One turning vector, and how many ticks it has turned
The counts run from 0 to 152.
[109 204 109 137  77  75 106 136 133 126 120 133 146 104 117 119  86  97
 141 125 158 138 139 114 133 147 140 146 142 125 129  63  98 106 129] | 125
[ 97 164 138 136 178 111 134 114 136 101 115 126 100 117 184 140 134 146
 126 171 160 123 127  69 107  89 123 125 171 117 118 169  79 121 131] | 149
[120 136 100 137  79 105 116 147  94 131 102 123 169 102 130 109 102 112
 112 119  98 190 160 148 111 167 134 115  92 158 128  73 122 147 169] | 18
[109 125 115 129  56  91 145 146 130 142 140 107 155 113 120 100  78 102
  97 153 120 135 133 155 127 149 152 128 128 173 107  92 139 142 129] | 10
[111 186 101 147 130  90  89 149 124 118  78 145 151 107 151 126 128 123
 141 110 150 163 138  95 116 175 128 122 142 101 149  98  86 108 159] | 133
[ 93 164 136 104 103  67 117 128 162 145 139 105 143  80 139 116 102 147
 100 136 168 125 107  90 145 154 156 155 158 106 127 119 102 104 114] | 124
[113  92 119 118 116  84 119 147 124 146 109  96 149  62 156 115 133 161
  72 133  98 180 133 117 122 196 151 120 109 147 135 132 124 145 162] | 19
[126 175 155 128 141 115 138 120 102  94  73 140 149 100 118 124 105 117
 159 172  99 152 126  77  96  87 125  93 158 122 141 110  93 113 159] | 142
[ 75 105 114 147 145 102 122 111 138  98 116 114 117  83 183 131 134 107
 104 138 156 137 182 107 106 115 137 167 140 135  85 157 109 173 134] | 36
[ 92 115 107 128 101  91 141 157 147 144 151 121 115 128 134 122  98 132
  68 173 111 112  86 107 102 145 151 114 153 177  99 139 121 105 152] | 73
[102 135  93 122 129 118 117 118 140 110 165  87 106 102 185 117 109 145
 130 164 183 135 157 110 163  76 123 156 150 122  93 140 122 136 109] | 99
[137 192 156 117 148 136 128 112 112 108 113 118 153 104 130 146  86 131
 177 155 150 140 147 100 111  84 110  93 149 105 139 150  78 135  90] | 46
[118 165  96 146 112 142 101 123 105 109 136 108 133 130 153 124  99 112
 171 141 183 161 182 125 156  63 104 130 134 124 104 103 115 149 114] | 100
[142 113 134 114 129 153 137 119  82 104 128 103 150  95 137 116  92 135
 128 187  91 166 158 128 130  71 117  80 124 160 111 151 132 164 136] | 97
[ 95 120  67 144 160 119 103 167 120 133 118 120 111 117 203 136 142 164
  83 141 147 170 134 106 124 162 123 107 126 137 107 145 127 114 170] | 82
[100 169  99 165 120  93 117 127 110 103  78 168 130 108 113 115  93  75
 141 147 123 143 144  95  98 127 130 119 141 139 123  79 109 122 187] | 138
[105 155  71 148  96 114 129 141  99 124 120 152 129 135 116 111  89  97
 122 174 104 159 123 121 112  92 124 100 142 159  98  92 137 103 185] | 80
[110 170 141 127 160 109  93 107 109 101 105 111 142  81 171 124 131 161
 146 161 146 159 147  77 129  98 117 124 143  79 128 151  92 125 141] | 33
[123 171 102 133 130 106  80 133 108 116  91 128 151  94 163 118 137 146
 152 123 139 204 155  91 125 139 113 119 113 105 146  97 105 119 176] | 25
[131 162 117 109  91 106 152 156 113 141 119 142 144 127 103 139  63 122
 105 176  79 147  96 112  97 137 138  71 139 161 120 117 122 105 147] | 72
[126 159 101 127 156 131 110 130 121 116 146 112 121 104 183 114 122 180
 141 183 153 156 118  91 154  75 117 110 145 115 113 155 108 108 132] | 91
[108 154 105 156 105 115 115 117  96 101  80 137 149  97 127 115 109  83
 152 136 119 175 181 115 112  97 122 134 124 139 118  84 112 160 178] | 30
[136 183 160 114 100 124 140 141 110 139 132 129 169 134  96 157  56 114
 143 153 115 123 119 121 100 125 122  82 154 148 155 122  80 112  83] | 59
[134 128 140 105  81  94 140 148  97 138 133 102 178  82 113 103  78 146
 105 162  86 167 106 121 127 151 154  96 121 163 130 120 130 118 142] | 14
[ 74 135 102 136 122  70  99 137 158 136 104 135 121 103 174 129 130 128
  86 115 171 137 139  92 118 187 147 154 150 128 117 124 106 120 154] | 132
[140 165 106 132 136 142 122 138  80 118 116 131 146 120 133 121 103 141
 143 179  89 191 116  99 111  85 113  66 131 134 130 122 122 106 174] | 84
[126  90 100 127 142 153 117 145  76 100 107 114 139 113 158 131 110 132
 116 153  85 182 160 127 122 111 117  77  99 164 105 132 156 168 176] | 89
[ 93 115  85 141 142 103 116 138 133 116 140 118  98 113 180 110 123 143
  87 182 139 135 108 102 133 105 141 143 147 144  87 152 134 113 167] | 86
[108 140 139 108 132  79 100 146 142 139 122 109 151  86 164 145 131 167
 101 117 144 162 118  84 132 191 147 121 138 105 155 143  86 112 121] | 128
[113 192  82 130 124 111 112 140 128 125 140 145 108 135 152 117 101 154
 137 186 136 148  91  77 129  86 121 104 146 125 116 112 111  70 170] | 79
[100 110 107 130 124 131 106 142 140 128 153  80 133  99 189 140 119 140
 107 121 188 147 186 146 158 143 130 149 123 128 112 138 120 164  86] | 107
[112 137 124 112 131  80 102 131 134 143 117 104 142  80 164 118 143 194
 110 154 139 177 110  89 138 163 142 126 128 101 141 141 108 106 150] | 20
